A hidden rule labels the rows of this table. It goes by one to three of the table's principal directions, not those with the most spread.
[   9   54   18  -28  -19  -10   13   -7  -15  -34  -21   14   16  -13
   60   46    5    0  -45   -1   14  -22   32   21  -30  -12  -19   82
   54  -71  -81   92 -104   71  -39   10   13    9  -25  -32   20   13
  -40    5   33    7   75   38   10   20  -14    1] d
[100 -14  67 -27 -10  22  65  48  54  -2 -54  10  39 -59 -18 -30   2  18
 -22  47  20   6  69  42 -30 -33  71  40  80 -52 -39  63 -20  15  -6   0
  34  -1  52   8  59 -37 -60  49 -24 -19   4  83 -30 -46  22 -52] f
[-11 -26  20 -22   2 -11  57 -25  25   4   8  32 -22   0   8  15 -24  -3
 -14  15  53  15 -22  -5   6 -24  18  -3 -27 -20   7   4  13  31   5 -66
 -52   3  14  12 -40  20  12  14 -15  26  28  35  -5   6  10  27] f
[ 39  31 -83 -34  11 -33  32  45   9  49 -51 -19 -48  73  55 -28   5 -36
  87 -49   5 -23 -59   3 -23  25 -29   3  21   3   3  96 -41  36 -47  48
  11 -65 -95  36  34  25 -51 -34  54 -19  67  -1   8  31  -2  25] e
[-121   59    6    6    9   20   13   -4  -24  -32   50   15   51  -24
  -46   25    2  -51  -37   -9    6  -30   29   12   -3   64  -14  -23
  -27  -28    0  -67   -8    2    4   -5  -49  105  -34  -46   15   29
  -42    6    4   -1   14  -51  -36   54  -20  -43] f
[ -2  63   6   2 -31  30 -49 -18 -45 -43  18 -27  42 -61  11  -5  54 -20
 -67  17 -67   9  36  26  22  -4  -1  10  83  12 -31 -33 -47  -7  -4  62
   4  -2  57 -14  40  -9   6 -29  19  11  -7 -15 -18  25  -5 -15] e
[ 35 -31   9 -12   0   6  -6   7  -8  31  -6   5 -21  13  21  32  16  14
  -4  -1  27  -1   5 -22 -12 -34   2  18  -5 -15 -19  13  11  -2 -16 -30
  22 -46  25   7 -21 -23  17  29 -24  -3   2   5  35 -16  -6  46] f
[ 23  49  33 -18  -3  32  49 -12  -8 -50 -39  29  30 -27   5  11  25 -13
 -22  44  24  -9  46  64 -20  13  21  47  41 -80 -40  45 -67  49 -54   1
  -4   9  12  13  27  19 -12  18  31 -21  78  36 -19  25 -20 -12] e
[  47  -99   14  -45   32    5  -25  -30   -5   95    4   -8  -70   16
   27   -4   -9   49  -34   16   35   53  -44  -56    7  -79   53  -23
   14   17   28   15  -13   -7   13  -20   20 -110   33   25  -59   21
   54  -16  -36   20  -22   54   14  -22   15   54] e
[ 25 -10  20   8 -32  37  42  14  15  14 -14  48  15 -21   7  -6  22 -30
  -2  19  14 -13  46  16   1 -24  28  53 -16 -56  -7 -25  19  14   3 -43
 -17  32  79  -7 -24 -15 -13  45   3  -7  -2  14  23  15   4  18] f
[ 79 -26 -40 -19  -4  72 -10  82   1  50 -14 -18 -24  11   5 -50  33   7
  49  25 -17  -9 -15   6 -30 -47  48  27  66  -4 -18  45   1  11  -8 -11
  68 -24   7  14  30 -14  17  -3  -5 -30 -16  33  -1 -39 -13  -8] f
[ 44   9 -27  -5  13  20  -7  67  -7  34 -42 -17  15  23  -1  -5  29 -13
  46  -1 -17 -42  17  14 -40  15   7  15  25 -17 -25  28  -7  -4 -28  32
  71 -13 -31   6  54 -16 -41  11  10 -46   1 -20  15 -19   2 -19] e
[-76  31 -42   0  19 -36  21 -39 -15 -36  20  20  -7  40  22  48 -42  11
  27 -66  10 -40 -29 -10 -13  22 -45   1 -68 -23   5   5   9  29 -39   3
 -31  13 -64 -15 -13  39  -7 -16  42  -5  29 -26  20  25   8  42] f
[ -21   29  -29  -36    4  -23   46   87   42   38  -20   -8   -7   14
    1  -10  -30  -42   13  -37   -6  -58   -2    1  -40   31    9   -3
   21  -16  -26   51  -14   33   -3   12    7   49  -93  -42   63    5
 -127   10   15  -11   12    4  -14   14   19  -53] e
[-80  23 -25  -9  12 -12  56  -8  -9   9  12  35  -8  33   2  12  -4 -74
  -1  -4  46 -19 -28   0   9  47   7   0 -85 -37  32 -25   5  29  -6 -57
 -69  39 -41  -1 -18  47 -38   0  37   6  50 -37  -6  51 -11  10] d
[ 21 -26  25 -15   9 -37  81 -27  36   9 -24  40 -26  11  23 -23 -25 -11
   7  29  50  44 -25  14  14 -12  22  12 -40 -16  35  41  10  23   7 -60
 -55 -22  11  48 -23  17   7   7  -2  35  49  40 -18  -2  16  23] e
[  22   12   38   -5  -21   44   23    9   20  -44  -40   69   35  -25
    0   15   -9   39   -8   10   11  -25   99   46  -50   -8    5   87
   11 -104  -61   42  -49   38  -50   29   52   38   32  -49   -1    8
  -55   47   25  -47   12   52   28   15  -11  -13] e
[-16   8  29 -28  16  77  -9  50 -15  19  19 -20  55 -55 -53 -18  24 -17
 -62  46  -7 -10  56  18 -27   5  49 -12  82 -24 -36 -30 -52  10  13  19
  28  55  10 -34  42  14 -37  16 -31 -18 -17  14 -54  10  -2 -83] f
[-56  30 -12  -5 -44   2  14 -13 -26  -5  43  37  12 -22   3  27  36 -68
 -37  16  -9  -5 -25  13  34  -4  19   0 -26  -5  19 -76  15  16  14 -53
 -73  40  42 -12 -22  10 -13 -18   6  29  19 -28  10  49  -8  43] f
[ 13   6 -33 -19   7  29 -22  33  -1  42   0 -20 -26   2  16 -36  21  -3
  10 -17 -25  -1  -9 -23  -5 -21   7  -2  36  11  -1  15   4 -15  -3  30
  34 -17  -5 -13  27  -3 -15 -16   9   0 -31   3  -8  -7  -5 -14] f
[ 18 -34 -37   9   2  -1 -26  41  32  32   5  -6 -26  24  -2 -33 -22  36
  67 -38 -11  -1 -19 -35 -16 -18 -22   4 -32  27   9  20  48 -35   9  10
  50  -2 -14 -20  10 -21  -9   3 -17  -8 -59   6  11 -42   0 -10] d
[ 16  -8  42 -11  10 -35   5 -96 -29 -46   1  20   3  -4  52  30 -11  46
 -52  37  26  62 -24  10  14 -35  14  35   8 -20  -2  58 -48  27  -5 -17
 -11 -64  19  39 -22  28  60 -42  14  29  60  44  -2 -27   7  47] d
[ 34 -28  43  -3  17 -41  84  24  71  33 -41  23 -28   6  25  -9 -44 -12
  12  -8  13 -20  35  -4 -24 -19  24  11 -14 -29   5  28  77 -43   5 -33
  19  14  16  10  52 -48 -46  42  -8  10 -23  -4  35 -48  68 -14] d
[-30 -61   4 -21  42 -74  45  37  40  81  -4  12   0  44   8  69 -50  15
  51 -44  68 -36 -24 -46 -61  12 -26 -23 -88 -14 -24  30  37   3   2 -45
  11  -7 -72 -13  -9  17 -50  42 -61  14  12  -6  18 -31  37  30] f
[ -2 -15  40 -19  46 -33  38   4  50 -27  -1  16  38   4 -33 -20 -53  16
 -17  21  48  22   2  11 -31  17  27   0  -2   4  -1  32 -16   9  20 -11
  -7  21 -21   4  42   4 -44  14 -29  -5   1  21 -51 -31  21 -56] f
[ -65   -9   25    0   -3  -72   52  -41   20  -25  -20   70   11   28
   33   98  -47   13    7  -33   36  -47    6   -5  -20  -13  -42   17
 -105  -64  -15  -16   48   27  -27  -56  -29   48  -24  -17  -41    7
  -21   24   -7   11   27  -16   64  -11   48   58] f
[ 40 -57   1 -26  32 -26  14 -37  -3  30  -9 -11 -53  49  15  11 -12  -2
  -8  35  55  27 -73 -27  22 -39  37 -27 -16  20  43   0  20 -14   1 -61
   2 -68  -1  63 -11  -7  50 -24  -9   1  15  -1  29 -45  27  26] f
[  2 -17  30 -19   1 -29  54  14  29  33  -2 -12 -17 -16  38  39 -33  18
  -8 -29  29 -19  16 -32 -24 -29 -19   9   3 -37 -45  59  27   2   2 -40
  11  14 -24 -17  19 -21 -26  35 -31  33  15  33   9 -44  36  -5] e
[  8  13  19   5 -15  -4  41  14  27 -31 -39  62  25   5   2  16 -21   8
  23  -3   8 -33  56  40 -32   2 -16  59 -27 -65 -20  21 -10  27 -33  -4
  15  54   3 -21   1 -10 -46  39  13 -24  17  13  33  11   9  -3] e
[ 52 -16   3  34  -7  33 -24  81  56   1 -47  27  20   7 -11 -56  -8   9
  38   8 -26 -35  71  10 -44   6   8  85 -24 -25 -37  23  18 -10  14   8
  79  54  33 -51  34 -42 -58  62   9 -43 -74  -1  15 -34  -5 -68] f
[-26  81  15   5 -15  14  41  -3  -4 -58   8   5  44 -42 -29   8  13 -32
 -15 -25   8 -17  78  39   0  51 -45   9  27 -25 -22 -11 -50   9 -46  51
 -43  43  12 -21  18  -2 -39  43  20   4  34 -14 -21  81 -33 -23] e
[-29 -36  14 -18   9  14 -38 -45 -60  52  47 -11   2  -3  32  56  34 -16
 -71  44  26  14 -54 -38  10 -37  47   0   8 -10 -14 -29 -33  25  43 -67
 -15 -26  20   3 -45  41  61 -38 -19  26  27   0   2  -8   0  44] d
[-42  42 -35  23 -22 -19  -1  26  19   0 -15  19 -16  16  -1 -30  -7 -27
  38 -65 -27 -15  35  -5  11  56 -66   4 -55   8  21  -6  13 -14 -12  54
 -22  32 -31 -39 -17  -3 -70  22  34   2 -19 -35  11  65 -26  -7] e
[ 15 -29  39   5 -11  18 -33 -33 -23 -17   9  12  20 -31 -10  19   8  30
 -50  59 -29  17   7  20   9 -42  47   2  31   1   0 -39  -6  -7  20 -12
  27   2  52   3 -11  -1  45 -27 -14   1 -22  15  19 -30  21   5] d
[-51  44 -23   2  -6  48   3  11 -23  -7  27   1  36 -21 -27  -2  38 -52
 -12  -3  -5 -24  17  14   0  44   7 -13   6 -11 -12 -56 -19  23  -5  17
 -43  31  14 -20  -8  37 -19   7  22 -14  11 -27 -31  68 -29  -3] f
[  5  -4  25  32 -27  21   6  -2  -7 -14  10 -10   6 -38  -4 -13   6  15
  11  15 -40  15  23  18  16 -16  -6 -10  24   1   6 -11  44 -30  22 -11
   5  33  26  15   1 -23  56  -5 -20  18  -9   7  -4 -29  13  -6] d
[ 46 -58  37 -10  41  13  13 -54  15   3  -8   4 -24   2 -37 -17 -14  42
 -15  27  52  51   7 -13  22 -24  24 -41 -11  23  47 -34  21 -34 -12  -2
  -8 -68  62  48 -40  -7  57  26 -26  -7 -29  21  -1  -9   5  13] e
[ 62 -23  37 -18  -1  39  -8 -14   1  -3 -14 -16   6 -49 -44 -51  44   3
 -48  75 -29  55  -7  29  42 -38  94 -68  96  51  43 -58  20 -25  23  22
 -13 -55  82  59   5 -13  43 -34 -22  -5 -35  27 -36 -18  13  -4] f
[ 27 -26   9 -22  16 -40  22  41  48  40  -7 -23 -28   3  23  -6 -32  -1
 -10  -7   6 -12 -23 -30 -21 -24  29   0  16  19 -21  48  27  -9  26 -30
  20 -10 -20 -11  51 -25 -43  10 -21  24 -24  15  -5 -53  36 -25] d
[-30  41 -25   3 -17  19  31 -11 -28 -26 -12  37 -12  27  17  25  19 -36
  21  -6  36 -24  10  18   6  21 -38  46 -55 -63  -2  10 -27  40 -52 -35
 -28  30 -23  -2 -34  19   2  21  43  -8  65 -14  25  50 -43  24] d
[-18 -21 -35  38  20 -40 -70   3 -16  45  31 -70 -35  45   3 -25 -10   1
  44 -56 -23  27 -40 -63  27  31 -84 -56 -37  95  46 -20  47 -84  41  27
  12 -28 -43  19   0 -41  47 -15 -37  21 -44 -73   0 -18   0  -7] e
[ 28 -72 -21 -36  15 -13  56  13  36  73   3  -2 -82  38  11 -14 -29  -7
  21   6  40  15 -77 -36  12 -41  51 -52 -17  30  44   5  71   0  21 -73
 -24 -52 -10  43 -28   5  11  -8 -19  15  -5  26  16 -26  35  39] e
[  7 -28 -61  28 -11  -3 -97  -6 -44  69   5 -39 -82  56  56   0  27  18
  54 -60 -41   7 -30 -70  23 -24 -76  -9 -34  43  25  -7  33 -71  -9  39
  64 -70 -13  -1 -41 -23  69 -31  10   8 -45 -56  77  -7 -17  57] d
[-25  24   6   0  13   7   2 -42 -33 -19  26  -2  27  -9  24   2   3 -15
 -39  23   6  23  -3  14   0  17  -6  26  21  -8 -18  17 -71  39  14   0
 -31   2   2   6  -9  47  30 -21  21  24  50   4 -33  35  -5  -3] f
[-71  12   0   2  58 -37   1 -83 -23 -58  37  -5  13  24  -5  31 -54  24
 -33  -3  25  13 -32 -11   7  28 -32 -22 -53  21  17 -17 -13   7  -2  -9
 -29   9 -42   8  -1  40  34 -23  17  19  14 -29 -20  -1  18 -16] e
[ -39  -49  -83  -33   55  -21   18   49   26  111  -30   17  -56   94
    0  -19  -34  -19   83  -44   38  -38  -67  -45  -34   30    6  -35
  -96    2   41   11    8   24  -12    6   15  -22 -108  -13  -35   79
  -70  -14   31  -22  -12  -14   14   28    7    7] e
[ 25   7 -29 -14  -2   5 -52  10 -33  31  11 -64  -8   9   4 -27  54 -40
 -16  -4  -6  25 -36 -29  35  -6   2 -40  54  58  20 -25 -25 -24   7  36
 -10 -67  12  34   9 -17  26 -33  -7   3  -7 -33 -16  10 -14   6] f
[ 44   7  48  17 -20  34  -7 -16  -2 -41 -12   5  50 -55 -26  -8  31  25
 -11  46 -20  18  38  42   5 -19  29   7  59 -16 -13 -15  -3 -12   6  15
  16  13  65  17  17 -23  37   0 -20 -16  -4  30 -19 -27  -2 -16] f
[ -9  70 -27 -20 -32  33  27  80   0 -24  12 -13  15 -32   8 -25   2 -19
 -10 -29 -43 -27  53  30 -29  18 -16  36  76 -16 -55  63 -43  41 -23  43
  12  44 -42 -47  55  -2 -84  14  28   7  18  19 -25  35 -18 -41] f
[ 76  10  33 -20   2  62 -25 -10 -35 -33  -4 -27  54 -52 -46 -38  67 -22
 -67 105 -17  38   7  54  27 -32  91 -12 119  23  11 -52 -54  -6   2  17
  13 -31  92  54  50 -18  45 -31 -10 -22  -5  11 -39 -16   1 -41] f
[-25 -65  13 -11  40  38 -33  28 -24  62  30 -21  37 -14 -33  -7  -9  19
 -33  65 -33   6 -18  -7 -29 -18  71 -43  36  22  -3 -43   7 -12  66 -11
  65  31 -19  -7  21  41  13 -46 -40  -4 -47   0 -23 -58  53 -55] f
[ 39 -71   5 -20  56 -59  32 -23  44  24 -28  15 -27  58  39  -3 -56  33
  25  15  51  22 -50 -30 -22 -41   9  15 -60   8  13  42  37 -13   3 -48
  34 -51  -4  42  19  -1  18  -4 -16  12 -12   8  21 -82  64   5] f
[-69  73  47  10 -31  13  14 -40 -18 -83  32  24  54 -73 -21  -1  20 -16
 -70  18 -20  35  45  44  28  38  -2  -3  28 -21  -5 -20 -25  15  11  17
 -71  57  22 -20   2  16 -16 -10   5  25  37  13 -63  47 -33 -18] f
Here are more rows. What is the label of each one?
[-55 -37  22   1  11 -11 -38  -5  -3  11  47  -7  10  -5 -37  34 -19  21
 -21  -2  19  11 -11 -30  -5   5 -12 -46 -31  25   2 -49  20 -29  28 -23
  -2  22 -12 -23 -22   0  16   3 -64   9 -28 -16  -8 -14  -1  -5] e
[ 45  -7  10  10   3 -60  51 -33  49 -31 -14   1 -35   9  15 -31 -39  18
  31 -22   9  38 -29   6  24  -4  -5 -17 -11  44  40  38  47 -14   3  -6
 -53 -55  18  53   0 -25  25   3   2  26   9  21 -11 -12  17  38] f
[ -9   1 -15  25   8 -37 -20 -16   4 -30  14 -11  40  12  -8  -8 -26  24
  19 -33 -20   8 -11 -13   8  14 -36  -8 -24  48  14 -15  23  -8  28  32
  -7   5  -7   4   1 -12  -4 -11  -4  -1 -32 -21  -9 -19  24  -6] f
[ -76   25  -48   16  -26  -14   19   21   11    5  -29   75  -19   47
   11   15   -7  -29   61  -66   -6  -57   22   -7   -2   23  -49   26
 -121  -55   32  -35   53    5  -39    2  -14   67  -40  -47  -46   11
  -70   17   49  -21  -15  -46   64   46  -11   32] f
[-36  27   5  -8  11  10   9 -31 -19 -18  14   6  15 -17  10  11  -1  -8
 -44   8   5  -1   6   2   3  14   4  16  -3 -23 -16   3 -33  31   2  -5
 -25  17  -3 -18  -2  33 -12  -2  24  12  22   9 -25  23  -6 -13] e
[-22   2  21  36 -28  15 -51 -49 -37 -44  29   7  34 -17 -38   0  19  17
 -24  11 -19  40  14   1  50   0 -21 -24  -1  29  45 -75  16 -33  32  20
 -16  28  36   8 -49 -25  45 -22 -17  -9 -28 -22   8   5 -17   2] f
[  5 -38  23   7   8   3 -13 -44  -1   6  14   3  -9  -5 -14 -17   4   5
 -32  38   1  39 -36 -23  47 -39  39 -34 -10  33  57 -63  63 -40  49 -42
 -14   2  48  31 -17 -26  47 -26 -23  10 -46  -8   1 -47  25  -5] f
[-51  19  46  22  30 -37  27   9  11 -20  21 -11  74 -15 -33  49 -22 -26
 -27  12  11 -31  26   8 -30  64 -17 -26  -9  12 -38 -30  21  -5  46 -28
 -20  77 -31 -11  41 -13 -33  36 -43   9  10 -50 -29 -13  30 -49] e
[-55  69  -5   9 -26 -11  20 -20 -15 -41   6  29   0  -8  11   4   2 -31
 -10 -21 -26  -3  22  31  14  42 -37  10  -2 -22  12   4 -17   3 -17  28
 -33  45 -29 -18   8   9 -38 -17  42   8  40 -21   4  59 -19   3] e
[ 11 -14  14  12 -11  43 -66  32 -27  11  21 -44  14 -34 -44 -19  24  21
 -32  19 -46  12  21  -4   8  -4  32 -34  64  37   2 -30  -1 -30  33  32
  39   2   7 -14   5 -22  14 -12 -28 -16 -49  -1 -16 -19 -16 -33] d
[ 48  -3 -21   5 -11  29 -28  76  10  88  -1 -77 -15 -42  -4 -81  57 -45
   8  16 -68  13 -22 -18  23  -3  45 -47  84  75   9  -7  26 -37  64  24
   7 -22  22  10  45 -22  -2 -18 -21  31 -51   0 -58 -16  -2 -43] d
[ 28  42 -53   1 -39  43   4 111  21  56 -42 -17 -20 -18  11 -67  39 -35
  70 -42 -88 -40  49  29 -29  28 -11  -1  66  -4 -24  35   4 -13 -25  94
  47   6 -22 -28  50  -3 -77   3  33 -19 -19   0  -1  44 -10 -19] e
[ 14  22 -11   8 -32  24  49  20  -2  11 -13  22  -2 -12  69 -17  10 -24
   1  -5  -2  -9  48  -4  -4 -19 -24  99 -18 -65 -41  61  -4  29  -1 -32
  16  35  22 -26   5  -3 -32  32  44  29  21  20  19  -5   6 -13] d
[  24  -20   33  -14   16  -56  -15 -102  -19  -30   15  -16  -24   11
   24   24   -4   15  -63   23   42   74  -51  -23   55  -27  -14  -29
   -3   51   35  -13  -10  -21    6  -23  -46  -90   44   63  -26  -22
   70  -24  -23   36   25   -3    3  -13   12   44] e
[-10  22 -58 -21  13  31   2 -13 -35  18 -14  -5 -33  37  63 -10  20  -6
  21  -2  -9  -4 -53  -4  -8  -5  -2  17  20 -25 -18  57 -30  60 -16   4
   4 -33 -52  18 -14  63  24 -51  57  -7  56  19 -10  12  -8  28] f
[  2  48  17  22 -29  15 -30 -23 -25 -65  28 -15  40 -31 -16  46  31   5
 -12  -1  11  -9  20  22  -3  29 -31  17  39  -7 -53   2 -51  19 -16  13
 -19   6  20 -13  -7 -10  32  17  -7 -13  41   2 -12  32 -55  16] d
[  4  41   3  22 -60  20 -18 -32 -23 -47 -15  21  -2 -31   0  27  29   3
  -5  -5 -40 -21  38  35  29  -7 -25  14  21 -28  -5 -35 -17   4 -36  36
  -4  22  38 -18 -32 -11  15  -6  36 -12   8   4  49  45 -21  28] d
[-22 -29  45  -9  29 -45  -2 -67  -4 -30  26  16  25   0   5  49 -46  41
 -55  28  27  29 -17  -8  -1 -24 -13  -1 -21  13  -5 -11 -12   7  23 -37
  -7   8   7   7 -10   4  29  -8 -39  30   7   8   2 -33  41   0] e
[ -65    9  -40   10  -10  -97   43    3   62   19  -10   35  -44   61
    3   53  -57  -24   83 -117   37  -63  -25  -38   -7   51  -88  -40
 -119    6   23  -23   65  -12  -28    6  -58   25  -67  -34  -41   -5
  -77   35    7   -2   -2  -48   61   58    9   56] d
[-11 -51 -22 -16  38  11 -30   3 -20  51   5   6 -25  46  10 -12 -17  21
   0  11  35  20 -27 -35 -17  -6  14  24 -49 -11  13  32 -37  15   7 -18
  38 -29 -42 -10 -32  45   2 -12   7  -7  -2  12   1 -12 -15  -7] d
[ 40  26   5 -12   3   5  47 -29   2 -40 -20  23   3  10  35  33  -1  -2
  -2  -6  45 -23  22  18 -19 -12 -10  65   0 -59 -40  44 -34  41 -55 -21
  -9 -24  32  12   8  -6   3  39  33 -17  53  17  24  14  -4  32] e
[ -80   10    5   30  -12  -27  -14  -34   15  -43   20   61   -1   19
  -28   55  -38   18   17  -52   24  -36   18   -6   -8   36  -46   11
 -103  -30    9  -44   14    4  -19  -10  -38   59  -15  -59  -64   12
  -17   32    6  -17  -10  -24   37   53  -36   37] d
[ 38   4 -50 -27  -9  19  35   5  -6  38 -46   4 -67  38  58   2  23 -13
  43 -33  11 -32 -22 -11   0 -35  11  16   5 -49   2  43   8  27 -61   4
   9 -64 -12  25 -17  16   3 -10  59 -22  32  17  48  12   2  61] f
[-34   3  22  33  12 -16 -29 -89 -21 -64  53 -23  -2 -14  -5 -26 -38  26
 -58  16 -20  59 -31  -9  53   6  -1 -20   8  61  42 -19  -5  -5  63  -9
 -56  10  10  17 -30  12  80 -44  13  38 -11   0 -40  -4   2 -17] d
[-29 -25  -7  -5  22 -16   2  77  41  41 -11  15  22  24  -4  15 -40  18
  37 -33  15 -47  28 -22 -75  25 -14  29 -43 -32 -55  45   3  10   5   6
  63  45 -67 -64  27  15 -89  36 -20 -21 -25   0   4 -27  13 -40] d
[-24  88  21  14 -62   5  24 -32   4 -89 -19  54  16 -45  -8 -17  20 -20
 -16   4 -47  15  47  74  35  27 -30   9  39 -23  14 -13 -24  19 -25  48
 -59  59  22  -8 -10  -6 -25 -15  36   3  41  14  -7  77 -30   5] e
